Each row is where one point has got to under a steady rotation. How many steps took it there?
The counts run from 0 to 359.
[ 1.43 -1.51  1.40  1.99  2.14 -1.56  2.62  1.91  1.84 -0.04  2.68  2.24
 -0.64 -5.56 -1.89 -0.96  3.19  0.05  1.69 -1.87  2.34 -1.86 -1.92  0.01
 -0.07 -1.90 -2.32 -0.71  3.96 -0.07  0.73 -1.71 -0.30  1.84  0.34  2.91
 -0.46  0.97 -5.32  1.01 -2.76 -2.26  2.36  0.64 -0.26 -0.11  0.68  3.58
 -2.30 -0.36  3.30 -2.22  0.37 -0.85 -0.47] : 172
[-0.67  3.01 -1.12 -2.66  0.38 -4.66  1.80 -0.49 -0.78 -0.62 -0.75 -1.18
  0.14  0.83  0.64  0.95  1.52 -1.53 -3.50  1.53  0.18  0.27  3.78 -3.97
  0.22  5.11 -0.04 -0.87  0.84 -1.18 -0.83  3.16  0.30 -1.26  1.51 -3.29
  1.00 -0.87 -0.33  0.98 -1.23 -1.94  0.67 -3.05  1.13  1.34  4.66  2.81
  1.69 -0.67  2.24  0.07 -2.83 -0.90  2.76] : 322
[-0.02 -1.83 -0.25  1.68  2.63 -2.35 -1.65  1.52  1.76 -1.73 -0.37 -2.16
 -4.41 -7.13 -0.39  0.43  0.08  0.48  4.74 -2.56  0.36 -2.28 -2.30 -1.24
 -1.44 -3.85 -1.37  2.09  1.70 -0.07 -0.42 -1.65  2.30  3.35 -0.77 -1.10
 -0.90 -0.22 -1.37  0.59 -1.14  1.36  2.24 -0.38  0.11  0.27  0.13  3.32
  0.50  0.51  3.00  0.03  1.81  1.42 -1.58] : 165
[-5.56  3.60 -1.62 -3.51  1.09  0.91 -1.99 -3.28  1.19  0.55  1.53 -1.55
  1.01  0.69 -0.59  0.09 -1.68  0.37  2.62 -0.01 -3.16 -0.65  0.39  0.92
 -0.99 -1.35  1.75  3.03 -2.22  0.65 -0.53 -0.89  1.84  0.60  0.69 -2.75
 -2.07  1.15  2.88 -1.82  2.19  2.37 -2.92  0.52  1.98 -1.54 -1.27 -0.95
  0.83  1.66 -4.66  0.53  0.29  0.49 -0.31] : 343
[ 0.94 -2.98  1.38  1.34 -0.92  0.33 -1.88 -1.78 -1.64 -0.58 -5.45  1.22
 -3.48  1.87 -2.14 -0.93 -0.96  1.29 -5.17 -3.23 -1.19  1.40 -1.46  1.32
  3.61 -1.19  1.87 -0.81  1.65  1.54 -0.83  0.45 -2.35 -1.75  0.75 -2.39
 -1.90  1.19 -3.57 -0.89 -1.77  0.68  1.01 -1.35  1.34  3.64  1.41 -0.06
 -0.64  0.32  0.23 -3.26 -2.35 -1.18 -2.67] : 88
[ 2.37 -4.16  2.29  3.44 -3.34  4.51 -1.56 -0.29 -1.22  0.15 -1.75  0.57
 -1.57  3.28 -2.38 -1.14 -1.60  0.35 -2.51 -0.54 -0.36  1.96  0.72  3.88
  1.29 -1.58 -1.24 -4.32  0.94 -0.44  1.25 -0.22 -1.39 -3.12 -0.07  0.41
 -0.95 -0.09 -3.50 -0.11 -0.16 -0.58  0.17 -0.08 -0.36  2.84 -1.00  0.92
 -0.06 -1.61 -0.80 -2.16 -0.27 -3.51 -2.07] : 307
[ 3.39  0.01  1.57 -0.19 -2.93 -1.30  1.53  3.09  0.35  3.46  0.29  1.58
  2.69  2.06  2.36 -0.90  1.90  0.10 -2.88  4.15  1.77  1.46  2.00 -1.71
 -0.30  2.04  0.62 -2.64  0.69 -1.35  0.82  2.52 -1.94 -1.91 -1.91  0.85
  2.76 -1.00  2.43  2.67 -1.16 -1.65  2.47  1.51 -1.08 -1.06  3.17  1.58
  0.45 -3.45  5.48  0.28 -0.36 -0.10  2.18] : 78
[ 1.20  1.50  1.53  3.69  2.85  1.39  1.09  0.21 -0.01  0.10  2.64  0.61
 -0.71 -0.98 -2.75  0.73 -0.22 -2.57  1.17 -2.90  0.64 -1.39 -0.20 -1.55
  1.27  0.07 -0.83 -0.24  2.13  5.48 -0.51 -1.64 -2.50 -1.80 -3.51 -0.09
  3.05  1.29 -3.76 -2.04 -0.56 -2.82  0.99 -0.18 -1.99 -0.23 -2.77 -2.16
 -1.56 -0.30 -0.25 -5.96 -0.16  0.38  0.39] : 276
[ 2.92 -0.45  3.00  0.23 -2.04 -1.67  2.43  3.12  0.68  0.70  1.13  0.70
  1.83  0.45  0.96 -1.92  2.37 -0.85 -2.58  2.98  2.31  1.34  1.49 -2.03
 -0.83  2.09 -0.55 -4.26  1.85 -2.02  0.16  3.09 -2.10 -3.19 -1.05  1.43
  1.40 -1.88 -0.19  3.38 -1.51 -2.12  2.03  0.04 -1.31 -0.24  2.74  3.25
  1.45 -3.12  4.94 -0.10  0.54 -1.73  1.87] : 77
[-0.53  0.31 -0.81 -1.46  0.68 -2.66  1.50 -0.76 -1.27 -2.42 -1.92 -0.58
 -1.72 -1.30 -0.34  0.08  1.64 -1.51 -2.06 -0.63  0.33  1.20  3.87 -3.32
 -0.10  3.88 -1.14 -1.18  1.95 -1.85 -0.75  2.91 -0.50 -0.48  2.41 -3.33
  0.52  0.23 -2.49 -0.25 -1.13 -2.22  1.59 -4.11  0.54  3.00  3.93  3.40
  3.76 -1.25  1.44 -1.51 -2.12 -1.99  0.86] : 321
[-1.05 -1.52 -1.78  1.70  3.99 -3.30  2.35  0.15  1.31 -2.13 -0.48 -1.72
 -3.99 -6.80  0.28  1.66  1.39 -1.44  3.01 -2.93  2.61 -2.79 -0.95 -2.13
 -0.58 -1.72 -2.85  1.24  0.76 -0.53 -0.13 -0.64  1.39  5.78  0.27 -0.04
  0.62  0.27 -2.10 -1.26 -0.57 -1.85  1.13 -1.65 -0.24 -0.09  0.39  1.22
  0.05  1.18  1.96  0.50  1.69  0.21 -1.96] : 43
[-0.06  0.77 -0.99 -2.90  0.66 -2.92  4.84 -0.70  0.62  0.18 -1.38  0.24
  0.61  0.32  5.41  0.81  0.37  0.41 -5.31  1.15  3.60 -1.75 -2.00 -2.00
  1.13  1.80  0.68  1.98 -3.71  0.19  0.00  2.00 -1.97  0.81 -2.11  0.63
  0.70  1.44  3.41  1.38 -2.02 -0.23 -2.20  2.08  0.13 -1.19 -0.35 -2.54
 -2.97  1.05  1.53  3.60 -1.64  2.63 -0.17] : 143
[-2.44  3.05 -0.30 -3.04 -0.23  1.42 -0.53 -0.13 -0.35 -1.28  2.44 -1.36
  3.04  1.76  0.81 -0.30 -0.62 -1.09  4.71  2.87 -1.01 -0.34  3.38 -0.72
 -3.99  0.89  0.93 -1.91 -0.27 -3.25  0.50  1.37  0.32 -2.04  1.50 -0.09
 -0.93 -1.78  4.30  2.18  3.24 -0.46 -1.59  1.43  1.55 -0.03 -1.27  1.88
  4.69 -1.07 -2.56  0.65  1.68 -1.86  3.46] : 7
[-1.63 -1.49 -2.32  2.88  2.26 -1.17 -1.32 -1.08 -1.20 -1.87 -4.16 -4.20
 -6.17 -3.23  1.42  1.58 -2.11 -1.24  2.72 -4.12  0.55 -1.69 -0.79 -0.75
 -0.55 -3.21 -0.47  1.09 -1.66  0.52 -0.97  0.01  1.25  3.34 -0.58 -2.61
  0.25  0.26  1.14 -1.72  0.35  0.36 -1.25 -1.21 -0.10  2.00 -1.64 -0.81
  2.37  1.72 -0.42  0.12  1.59  0.17 -1.73] : 36
[ 2.29 -1.85  2.50  3.49  1.11  2.88  0.68  2.14  0.25 -0.67  0.39  1.81
 -0.48 -1.11 -1.11 -0.58  0.03  1.32  3.22 -2.04 -0.20 -1.19 -3.57  1.99
  1.20 -4.85  0.40 -0.89  2.29  2.55  1.48 -2.61 -2.24 -0.24 -1.69  3.37
 -1.12  0.43 -2.68 -0.53 -0.47 -0.97  0.49  2.57  0.46  0.04 -4.10 -0.08
 -2.69  1.03  0.59 -4.65  1.93 -1.00 -0.86] : 56
[-1.89 -1.26  1.46 -0.04  0.07  2.18 -3.57  1.45  4.50  3.91 -0.47 -0.54
 -1.72 -1.16 -3.07 -0.92 -1.69  2.17  0.51  0.18 -1.98 -0.94  1.76  2.53
 -3.15 -3.34 -3.50 -1.23 -0.98 -0.95  0.21 -1.14  0.66 -0.03 -1.81 -3.46
 -1.10 -0.84  1.25  3.00 -0.38  3.38  0.27  3.21 -1.50 -2.54  1.05  0.96
  1.09 -0.69 -1.11  3.55  1.23  1.51 -3.39] : 67
[-0.42  0.79  1.64  0.33  2.72 -1.56 -1.42  2.16  2.09 -1.00  1.24  0.60
 -0.10 -3.74 -1.54 -0.82  0.98  0.73  5.83 -0.19 -0.31 -0.63  0.87 -1.69
 -3.22 -0.62 -1.48 -0.53  4.51 -0.51  0.53  1.05 -0.70 -2.36 -0.19 -0.88
 -0.36 -2.05 -0.18  2.67 -0.32  0.20  1.66  1.00 -0.02  0.01 -0.43  4.88
  3.37 -1.38  3.66 -3.39  2.14  0.50  1.60] : 289
[-0.43  3.44 -1.32  3.76  1.32 -0.26 -1.53 -0.58  0.12  3.09  0.36 -2.03
 -0.62  1.60  0.77  1.83 -2.01 -2.03  1.96 -0.05 -1.97 -0.88 -0.55 -0.79
 -0.74 -1.48  0.76  1.48 -2.94  4.36 -0.47 -0.10 -0.79 -0.34 -4.01 -2.42
  3.52  1.24  3.84 -2.79  1.74  0.52 -2.49  1.45 -2.34 -3.47 -2.16 -5.59
  0.47  0.50  0.76 -1.15  1.29  2.09  1.12] : 156
[-0.38  0.56  2.38 -0.76  0.48  0.01  0.49  3.51  1.87  2.20  1.93  0.29
  0.69 -0.58 -1.54 -0.84  1.25 -0.82 -0.75  2.22  1.15 -0.42  4.48 -1.44
 -4.78  1.78 -3.75 -3.20  1.61 -1.30  0.56  2.05 -1.01 -4.06 -1.48 -1.94
  1.65 -2.07  1.08  3.63 -0.97 -0.36  1.75  2.20 -1.31 -0.85  1.15  2.50
  2.51 -3.75  1.91  0.64  0.69  0.64  0.62] : 71
[-4.98  4.64 -1.17 -3.79  2.29  1.04 -0.70 -2.61  0.90 -0.24  2.63 -0.99
  2.08  1.95 -0.68  0.95 -1.86 -0.39  2.81 -0.04 -2.49 -1.03  1.42  0.16
 -0.98  0.95  2.19  3.40 -1.61  2.10 -0.92  0.93 -0.36 -1.27  0.48 -1.67
 -1.29  0.38  2.34 -1.04  2.79  0.74 -2.85  0.40  1.57 -1.12 -2.25 -0.92
  1.09  1.28 -5.30 -1.81 -0.26  0.73  2.02] : 342
[-2.00 -5.17 -0.52  2.04  1.78  3.52  1.91 -1.04 -0.22 -2.73 -0.11 -2.33
 -1.64  0.43 -1.42 -0.55 -2.48 -1.93 -0.51 -3.99  1.00 -0.57  1.19  1.55
 -1.34  0.24 -4.50 -2.73 -2.24 -0.65 -0.16 -0.63 -0.22  0.94 -1.12  0.69
  0.47 -0.94 -1.21 -0.93  1.00 -1.37 -2.85  0.81 -1.60  2.69 -5.27 -0.94
  0.20 -0.57 -4.74  1.15 -0.01 -2.41 -2.96] : 249
[-0.87 -3.70  1.60  2.75  0.87  4.52 -4.03  1.35  1.88 -0.43 -1.30  0.43
 -2.35 -2.44 -3.53 -1.38 -0.68  1.28  2.61 -2.72 -1.28 -0.94 -1.98  3.30
 -1.01 -4.80 -1.78 -0.38  1.91  1.23  1.56 -2.75  0.46 -1.74 -1.29 -0.77
 -1.92 -1.57 -1.00  1.33 -0.14  2.25 -0.10  3.02 -0.58  0.45 -3.53  0.62
 -1.00  0.65 -1.74 -2.39  2.22  0.32 -2.33] : 62
[-0.16 -3.92  0.41  1.28  0.16  1.26 -4.01  1.73  0.57  0.44 -3.78 -1.78
 -5.10 -1.49 -2.62 -0.82 -1.22  0.93 -0.20 -3.22 -0.41  1.42  3.00  0.44
 -1.33 -1.34 -3.29 -3.16  2.15 -1.57  1.44  0.16 -0.69 -1.63  0.10 -3.10
 -1.25 -1.88 -1.58  2.18 -1.40  1.97  0.86  0.18 -0.08  2.94  0.47  3.48
  3.45 -0.80 -0.54 -0.38  0.18 -0.87 -2.41] : 191
[ 0.26  1.73 -0.56 -0.03 -0.69  1.22  2.86 -0.90 -1.56  0.93 -0.42 -0.99
  1.92  3.98  2.48  0.52 -1.83 -2.31 -3.22  0.66  0.72 -0.67  0.55 -0.43
  1.14  1.90  1.52 -0.40 -5.13  1.86 -1.12  1.47 -1.99 -1.34 -2.80  1.01
  2.57  1.46  3.97 -1.96  0.39 -0.85 -2.93  0.45 -1.54 -0.03 -2.58 -6.20
 -0.83  0.17 -2.32  1.39 -0.50 -0.76  0.55] : 27
[ 0.71 -1.83  2.85  1.85 -0.51  4.91 -3.13  2.22  0.46 -0.30 -1.09  1.20
 -0.07  2.32 -2.74 -2.88 -1.29 -0.74  0.56 -2.19 -1.44  1.63  0.49  0.57
 -1.63 -0.28 -0.49 -2.95  3.39  1.50  0.99  1.06 -3.19 -7.14 -1.13 -1.30
 -0.42 -2.04 -0.03  2.71 -0.28  0.68  0.75  1.76  0.23  2.03 -2.63  1.20
  2.53 -1.84 -0.95 -4.24  0.63 -1.17  0.88] : 186
[ 2.07 -2.32 -0.44  2.57  2.16 -2.33  2.42 -0.87  0.66 -1.68 -2.77  0.90
 -3.65 -3.76  2.01  0.72  0.56  0.29 -2.14 -2.88  2.80 -2.20 -4.85 -1.23
  2.32 -1.46  0.06  2.68  0.49  2.28 -0.07 -0.87 -1.57  3.19 -0.58  1.63
 -0.41  1.46 -2.10  0.19 -2.09 -0.53  0.96 -0.04  0.06  1.38 -0.01 -1.04
 -2.96  1.92  3.42 -1.04 -1.30  1.34 -1.91] : 268
[-1.22  3.87  1.25 -1.25  0.18 -0.94 -1.86 -2.23 -0.47  2.72 -2.00  0.37
  0.65  3.59 -1.10  0.58 -1.56  0.51 -5.16  0.30 -2.76  1.39  2.08 -0.09
  1.34  2.79  1.42  0.29  0.48  3.34 -0.33  1.79 -2.53 -4.97 -1.08 -5.37
  2.01  0.02  0.92 -0.42 -0.62  0.46 -0.31 -0.56  0.70  0.09  1.71 -1.57
 -0.33 -1.13 -1.17 -3.13 -3.45  1.36  0.74] : 91
[ 0.16 -2.61 -1.57  2.52 -1.17  1.59 -0.11 -2.20 -1.45  0.65 -3.37 -2.00
 -3.04  2.71  1.74  0.93 -2.14 -0.58 -1.84 -2.22  0.42  0.05 -2.21  1.62
  2.23 -2.95  0.82 -0.20 -4.79  0.69 -0.77 -0.47  0.98  3.15 -1.92  0.35
 -0.05  1.01  1.73 -2.56  1.54  0.02 -2.94 -1.00 -0.72  0.87 -3.41 -5.48
 -0.48  1.65 -2.34  1.39  0.31 -1.90 -2.24] : 29
[-0.24  0.89 -0.59 -3.30  3.13 -2.50  4.42  0.39 -1.10 -1.78 -1.17  0.27
  1.22 -0.13  4.35 -0.32  0.92 -0.21 -3.17 -0.03  3.25 -2.32 -0.58 -3.56
  0.24  4.00  0.66  1.06 -0.94  0.68 -1.15  1.83 -2.70 -1.02 -1.64  1.47
  2.20  0.41  2.25  2.31 -2.19 -2.04 -0.80  1.35 -0.34  0.09 -1.23 -1.77
 -0.47 -0.27  1.10  1.04 -2.16  1.91  1.14] : 142
[-0.49  3.06 -0.46 -2.27  0.68 -2.55  1.54 -0.23 -1.52 -2.89  1.49  1.59
  1.93 -0.34  1.36 -0.22  2.03 -0.96  3.47  1.24  0.12  1.40 -0.80 -1.29
  1.53  2.61  3.75  0.09  3.61 -1.53  0.66  1.23 -0.47 -0.57  3.62  2.56
 -1.51 -0.24  0.00 -0.71  0.23 -1.94  0.90 -2.12  2.92  1.10  1.52  4.50
  1.31  0.11  1.82 -3.10 -0.15 -2.65  4.02] : 109
[ 2.86 -2.77  1.54  0.24 -2.63 -0.05 -0.61  2.43  2.54  3.65 -1.82 -0.29
 -1.81 -1.67 -1.22 -0.22  1.43  1.52 -1.11  1.72  0.86  0.49  1.89  2.12
 -0.75 -1.70 -2.91 -2.21 -0.74 -3.93  1.61 -0.48  1.01  1.94 -0.83 -1.05
 -0.67 -0.77 -0.76  2.48 -1.81  0.25  1.93  0.65 -1.77 -0.76  3.87  3.08
 -0.07 -1.55  3.41  4.51  2.12  0.10 -3.54] : 74
